Each row has a name. After each piece below comes the name of the row it's from, unless a question asks for something else. Each question is about the rows just above it. Places in a row count from 1.

Columns, left to right: T M S H L J W
[121 144 127 120 107  81 168]  z_126
[170  98 161 153 134 174 147]  z_879
[ 95  86  92 178 119 175 150]  z_134
[123 155 123 147  83 149 151]  z_965
Which column holds [127 161  92] top down?	S
tags:
[155] -> z_184
[174] -> z_759
[87] -> z_752
[98] -> z_332
[99] -> z_200
[86] -> z_274
[156] -> z_622
Look up the entry of z_879 at place 2 in the table:	z_332
[170  98 161 153 134 174 147] is in which row?	z_879

Columns, left to right: G K B F Y Z Q X
[148 153 153 153 151 147 153 104] = z_296
[150 149 156 152 155 146 148 111] = z_293
[147 150 149 153 147 154 153 119] = z_34
[166 154 157 154 157 149 153 120] = z_126
[147 152 150 150 148 150 150 153] = z_965
[166 158 153 158 150 161 154 128] = z_434
[154 153 152 155 153 147 151 145] = z_766
[149 169 165 185 146 162 168 120] = z_519
[148 153 153 153 147 162 153 138] = z_111
[169 154 157 156 170 146 152 144] = z_134
[169 165 149 156 148 162 153 136] = z_493
key -> tag
[155] -> z_63
[151] -> z_131
[148] -> z_936
[152] -> z_531
[153] -> z_391
[154] -> z_168
The tag of z_766, keyed by place 7:	z_131
which: [150 149 156 152 155 146 148 111]	z_293
[169 165 149 156 148 162 153 136] is in which row?	z_493
which: [147 150 149 153 147 154 153 119]	z_34
The next 3 entries after [169 165 149]:	[156 148 162]
Which column holds [156 149 157 150 153 152 165 153] top down?	B

Columns, left to right: R V D E A C
[129 143 150 131 132 121]  z_34
[154 147 127 142 150 136]  z_965
[136 152 144 131 142 151]  z_493
[149 129 137 149 129 135]  z_296
[138 156 136 148 146 135]  z_134
[132 133 116 100  75  87]  z_111
[116  96  79  96 106  94]  z_879
[142 150 135 129 116 101]  z_434
[138 137 154 136 153 150]  z_766
[161 136 146 149 127 145]  z_293
[148 132 133 116  96  78]  z_126
[133 116  94  86  89 101]  z_519
which: [137 149 129]	z_296
Is [143 150 131 132 121] printed in one of the named rows, side by side and in this order?	yes

Columns, left to right: Vaf Pefev ful begid zutu Lak
[ 78 121 100  76 142 175] -> z_434
[ 91 108 158 126 107  91] -> z_965
[131  86 171 131 171 131] -> z_34
[171 123 135 139 163 154] -> z_519
Is [ 86 171] printed in one of the named rows, side by side and in this order?	yes
What are the next 3 entries after [171 123]?	[135 139 163]
tags:
[90] -> z_649
[107] -> z_914
[108] -> z_410
[91] -> z_109
[121] -> z_727
[120] -> z_801
Look up the entry of z_965 at place 2 in the table:	z_410
which: [ 91 108 158 126 107  91]	z_965
Is [131 171 131] printed in one of the named rows, side by side and in this order?	yes
which: [131  86 171 131 171 131]	z_34
[158 171 135] is in which column, read top down?	ful

Columns, left to right: tivuv guf Zazan Pud levo
[134 140 140 107 124] = z_493
[119 121 114 161 143] = z_519
[136 153 138 130 148] = z_434
[144 137 129 132 137] = z_34
[148 170 138 144 168] = z_296
[119 121 133 122 133] = z_766
[110 161 154 103 138] = z_293
[114 121 115 160 142] = z_111
[ 82 141 137 135 143] = z_126
[ 84 137 135 133 138] = z_879
[ 79 147 140 134 147] = z_965
[111 151 128 161 165] = z_134
which: [119 121 114 161 143]	z_519
The row with [144 137 129 132 137] is	z_34
Is [111 151 128 161 165] printed in one of the named rows, side by side and in this order?	yes
which: [140 107 124]	z_493
[142 143 138 147] is in which column, read top down?	levo

Columns, left to right: gufov Koti pib Lomo vus girig fev dunil Til
[108 142 121 145 178 114 159 119 193]  z_34
[ 99 167 134 150 105 113 179 128 103]  z_879
[108 142 156 145 178 114 159 119 193]  z_134
[115 159 121 138  87 118 162 132  89]  z_293
[148  87 140 110 182 138  76 126 184]  z_519
[135 114 120 122 125 132 114 133 129]  z_493
What are the next 3 entries after [140 110 182 138]?	[ 76 126 184]
[114 113 114 118] is in which column, read top down?	girig
tags:
[118] -> z_939
[114] -> z_812
[115] -> z_498
[178] -> z_173
[159] -> z_146
Look up the entry of z_134 at place 6 in the table:	z_812
The next 3 entries after [182 138]:	[ 76 126 184]

Columns, left to right: Kib kivap soso Goson pon giri
[156  91 159 120  91 111] : z_126
[110 165 110 134 160 132] : z_493
[158  86 134 131 117 128] : z_965
[ 62 149 183  65 116  88] : z_519
[113 160  86 160 166 165] : z_296
Does one of the named rows hold [113 160] side by side, in this order?	yes
tags:
[149] -> z_470
[62] -> z_430
[86] -> z_360
[85] -> z_745
[63] -> z_379
[150] -> z_506
[160] -> z_928
[91] -> z_400
Look up the entry of z_519 at place 2 in the table:	z_470
What are the next 3 entries after [160  86]?	[160 166 165]
Which column holds [ 91 165  86] top down?	kivap

